Each row is where one point has got to under a steady rotation. How many steps took it there?
The counts run from 0 to 791.
[  4   6   4 -14   5 -30  39  18   5  19 -38  10   2 -18  19   3  -4 -21
  32  14  41 -57 -34  16 -11 -15 -22 -48 -11  -6 -47 -10  18  23   0 -30
  50  16 -12 -32 -29  23 -11  44  -1  -5  -7 -11]	31
[  5 -33  15 -17   4 -23  -3 -20  14   6 -23   9 -25  -1   4  51  39  -9
  19   5  26  -6   1  10 -13  45  -6   2 -47 -27 -22  16  39  24 -13  21
  32 -26 -34 -32 -19  15  32 -27  -1   2 -18 -28]	653
[-17  -8 -28  22 -25  23 -45  -2  -3 -28 -12  22 -22 -18  20  47 -31  22
 -17 -19  23  -3   6  29  -5 -17 -16  10  43   5   2 -27 -26  -7  41 -10
   8 -20 -14  10 -39  -8  32  15 -22 -18   7  26]	116
[ 26 -23  -2  30   2  42 -29  23   7 -57 -25  -1 -54 -36  24  41 -38 -15
 -22   0 -28   3  17  28  -2   2  -8  12  -2  15 -21 -13 -38  14  -7   6
 -21  -1  20 -10 -22 -17  28   8 -18   3   9   3]	327
[ 32 -19 -14  22  22  16 -13  29   0 -41   9  21  10  -7  42  28  13 -32
   4  -7  14 -41  -2  47   3 -13   5  -8 -48   4   7  16 -12 -27  19 -35
   1  16  23 -37  -7  29  17   7   7  15 -15  -2]	189
[-21  -9  39 -13  15  -7  91 -22  21   2 -20  11 -14  -5  18   5  28 -48
  12   5  25 -12 -14 -13   9  24  -6 -10 -21 -17 -15  22   7 -24  25 -15
  33  20  -9 -35   8   9 -10 -21  16  30 -14  -7]	547
[  7  18  60 -11 -26   7  15 -13  15  -8   6  10  -5  27  17  -8  35 -46
 -17  -4  20  -1  22  -9  -6  23 -12  -5 -26  12 -31  37 -21 -11  23   2
   7  13 -47 -21  33  23  20 -21 -30 -12  20  -5]	213
[ -5 -16  18 -10 -15 -46 -13 -14   3  31 -30  18 -19 -17  -2  27   6 -11
  34  -4  22 -30  -8  16 -13  17 -18   3 -31  -2 -12 -14  60  13 -20  23
   7 -23 -41  -7 -44  23  27 -18 -18  12   2  -4]	652
[ 21 -42  14 -18   8  19  -8 -26  -9 -18  12 -34 -31   7  36 -17  -1 -13
 -12  26 -25 -22  29  59  31  22   4 -11   1  31 -13  -6   8  -9 -19  -1
 -13   3  23 -37  15 -22  45  11 -12 -14 -15 -35]	641
[ -9  26   7  51 -18  -1  -8  35 -16  -3  -6  74 -27 -13  -8  14 -18  -2
  -2 -23   7 -17   8  25  -8 -22 -27   7  21  -5  13  -3  17   6  49  13
 -10   1  -6   1 -42   1 -22   3 -36 -22  49  17]	596
[ -9 -42  -5  -2  19  -3   9  -9  -1 -43 -15  12 -14 -27  23  -1  46 -31
 -12  45 -17 -53   5  -2  23 -14  16   6   8  -2   6   2  -3 -36  -8 -22
 -51  28  28   2  45 -28 -15 -10   1  29 -12   2]	535
[-23 -24  -1  -6   3  -7  19 -12  29   2 -34 -22 -20 -20 -13 -19  45  -5
  15  48  11 -34 -15 -37  14 -11   0 -31  -1 -20 -12  -2  31  24 -22  10
  26  37 -14   5  34  -2 -27  28 -24 -13 -53 -15]	444
[ 11   3  22  36 -24  26 -32 -13   7  -7 -25 -33  -9 -20   7 -16 -32   6
  20  11  21  -2  28  -3  25  22   9  -4  13  10  -8 -24   7  36 -34  41
  23  20 -33  -3  15  -7  20  17 -69  -7  -9 -20]	779
[ 16  -4 -15 -43  33 -32   8 -29  -1  12 -27  -4 -10 -30  20   9  18 -19
   2  24 -14 -31 -34  11  33 -29   5 -31 -11  -3 -34 -35  47   3 -16 -13
 -47 -12 -12  11 -34  -2   8  12 -18 -13 -27  -4]	786
[-23 -34  42   8  -5 -16  17  17  40  38 -49   5 -59  31 -12 -22  -3  10
  -4 -29  10 -11   1  26  17  15 -30   8  31  -6 -12  -2   6   9  -8   2
  26  15  -1 -18  29  17  35 -27  -4  14  -8  11]	549
[ 13  -3  42  22 -19 -10  -4  -2  33  25 -17  44  -5  24   3 -24  27  -6
 -26   4 -20   2  -2  38  38   8 -21   6   5 -22  13  26  34  25 -14   1
 -27  30   1   3  49  -5  -2 -25 -27 -27   1   9]	215
[ -1 -35  20   4  53   8  15   1  26 -62 -37 -39 -20 -37  20   0  15 -41
 -27  20  -1 -30  23 -12  12  20   8 -21 -27 -13  -3   9   5 -22 -23 -27
 -23  22  21 -14  29 -36  18  -6  -3  -1 -34 -15]	58
[ 26   4  -9 -15  10  13  20 -10  21  23 -42  15  -9 -19  26  11 -10 -11
  22  10  -7  -6 -43   0  30 -17  -2 -45  -4  14 -45 -27  13  32 -20 -15
   7  11   0 -16 -43   3   2  54  -7 -23 -33  10]	99
[-21 -36   1 -27   2 -23  51 -41 -26  -4  17  12  13   2  14 -39  15   0
  11  21   6 -48  16  13  23 -13   3 -13  11  18   1 -16  33 -35   2 -14
   4  10   6 -36  33 -13  -9  26 -11  10   3 -16]	162
[-37 -27  45  -8 -25 -45  14 -28  19  21 -29  37 -25  17 -10  -8  10   8
   4 -31  14   5   0  10   6  14 -26  37  11 -23  -7  -2  22 -10 -12  23
  10 -25 -11 -21  11  11  26 -52  -7   6  37   2]	1
[ 24  22  30  64 -16  23  13   3 -24   9  12  58 -10  -6   9  21 -29   0
  -4   2  38 -39   2  56  22  21   5  11   3 -11  39  23   8 -11  24   8
  26  10  24   8 -23   4  13  -1  -8  28  36  -9]	120
[-13   9  34 -16 -33 -10  23 -32 -10  -1   4   3 -17  -4   0  19  58 -36
  13  31  22 -21  -6 -37 -10  -2  15 -22 -36  -3  -3  26   8  -4  29  37
  -6 -10 -55   5 -13  12  -6 -16 -42  -9  -7 -35]	106
[-27  10  -6  33 -21   1  11 -33   9  -2 -26  70  15 -23  -1  33  14  17
  12 -13  21 -15  28 -12  -2   9  -9   6   7 -29  32  16  45   5  28  32
  26 -14 -37  15  -6 -14 -12 -38 -48 -34  24   7]	318
[  3 -16  14   6  12  -2 -10  18  12  -4 -13  -6 -44 -13  -9  19   6 -24
  31  -3   5   0 -12  46  34  -2 -10 -19 -10 -12 -33 -26  63  33  -3   2
  19  26   9 -24 -39  29   3  23 -24 -10 -39 -20]	509
[-24 -22   0  -9 -42  -1 -29  -6  28  38 -29  -9 -33  -9   1   5  10  25
  -4  53   1 -27  -1  10 -28  26  12  18  29  -3   7 -14 -20  12 -40  35
   9  -1   4  32   0 -30  33  18 -19  -8 -16  -9]	446
[ 26  16  -7  -3   7 -22  20 -15  11 -24 -31   7  41 -26  41   1  -7 -19
   8 -47  21  -2 -32   4  18 -28  27  -6 -45   5  18 -25  29 -50  -1 -17
 -38  -4  23 -27  -2   5  17  18   1   4   6  30]	611
[  8  12  15  57 -13  -4 -32  46   5 -19  -7  55 -24  -9   7  30 -20 -11
  -5 -36  23 -22  12  36 -39   0 -28   5 -17 -14   1  24   4   7  10 -11
  16   3  -6   4 -10  13   6  -3 -27  -6  55 -11]	597
[-32 -11  -8  16   5  -8  -3  14  15  -6 -42 -26 -34 -28  -8 -13 -29  -2
 -26  26  -1 -20  -6  34  25   9  -7  -9  35   5  -9 -29  27  30 -14  -1
   7  25  23 -12 -17 -39  -3  51 -27 -31 -10 -17]	644
[-37 -39  15  -9 -17 -10  22   4   5 -30  12  29 -25   7  -4   2  30 -14
 -41   7   1 -35  14  -5 -43 -14 -23   7 -11  17  13  24 -24 -35  45   1
  16 -12 -25  -8  14 -21  24   5 -24 -33  52 -16]	729
[ 17 -19 -43   0  -3  15 -40 -36  31  12  -7  34   0 -14  10  30  28  28
 -26  33 -32 -23   1  14  29  15  -3  13  18  -4  24   5  13  15 -15   2
 -18  -5  -6  35 -14 -26  40 -28   6 -48 -28  12]	112
[-10 -34 -11  18  -5   4 -40 -20   1 -30 -36 -31 -26 -32  13   2 -17   6
   9  -4   2 -38  31   0  39  -9 -10  16  39   2  -3 -42  11 -11 -18  -8
 -15  18 -13  34  21  -3  21 -33 -36   7 -20  13]	604
[ 11  10  11  19 -32   1 -12   7  14   6 -10   6 -22 -15   0   8 -14  -2
  22  20  -6   4 -30  19  26   2  33  13 -35 -16  11 -11  32  14 -16  61
 -30 -12  29   6 -63   2  -4  43 -49   2  12  -1]	648
[-24   5  52  13 -38 -14  15  -8  14   0 -11  -2 -17  12   9   1   0 -22
   4 -31  22   9  21  32 -24  62 -17   7 -14 -10 -11  18   8   8  15  25
  28  -4 -36 -34  14   9  21 -28 -12 -32  47  11]	212
[-20 -26  -1  -2 -12  25   2   2  12 -30  -8  42 -34  -2   5  38   5   5
 -44  16 -20  -4  11  -7 -27  14   1   8 -11  23  22  32 -24 -14  27  26
 -36 -23   9 -22 -26 -59   9   5 -26 -49  24   0]	661
[-57  10  33  20 -44 -10  10   4  21  19 -15   0 -32   3   0 -22   3   9
 -30 -24   3   9  21   0 -16  44 -11   9  29  16  16  10   8  -7  23  16
  -4  12 -20  -5  18 -36  18 -18 -43 -43  34  19]	144
[-22   0 -28 -18 -48 -19   0 -48  -1 -23 -14  -1  32 -17  52 -14   7  -5
 -16  15   1   7   1 -19 -16   0   4  10  39  14 -14 -29 -29  13   5  -6
 -16  -1 -46   8  19  -8   7   8 -20 -50  31  31]	766
[ -8  -4  33 -15  -8 -22  55 -19  -9  25 -34  16 -19 -27  13 -40  15 -17
  37  25 -17 -72   6  -8  -6   6  10 -23  -9  25   7   5  57  16 -17  20
 -22   1 -22  -2  11 -17 -16   7 -21  -8  17 -22]	373
[-13 -15  39 -13 -14 -36  -9  -9  33  11 -16  21 -28  21  -5  17  35 -14
  -6 -40  49  21 -11  15  26  25 -15  10 -17 -32 -15  10  23 -33  12  -7
  23  -2  -5 -31 -17  30  40 -31  -3   6 -11   2]	69
[-25 -33 -49  44  -8  22  -8  10 -15 -32 -13  62 -23 -52  21  49 -20  13
  16   0  -1  -1  21  25  18  -8 -18   9  32  -8   3 -29   1  16  29  -5
   6  -4   0   1 -40  -5 -29  -2  -4  -2  26  41]	48
[  9 -11 -10  10 -10   6 -48  -6   9  -5   0 -19  -5 -25  40  -7  10   2
 -17  13 -40  15   2  31  35  26   6  17  33  12 -23 -33 -13  41 -32 -18
 -52  22  -9  14  20  -7  29 -11  -3 -45  -9  39]	219
[ 10 -30  11  47   8  15 -13  11  -5   6  15  26 -42 -16   5  18  30 -20
  15  24 -16 -42  27  42  12  34  15  29  -5 -25  14  26  25   9 -18   6
 -14  18  32  -5  35 -10   5 -36  -2  24 -11  -4]	601
[-46 -14   9  18 -39  15  49  -2  15   4  -2  43 -10  -2  -7  19   2   7
  25 -17  41  17  -5 -28 -21   4  32   4  -8 -17  17   9 -33 -33 -11  16
  -8  24  36 -33   0  12 -19  16  -7  73   5   9]	475
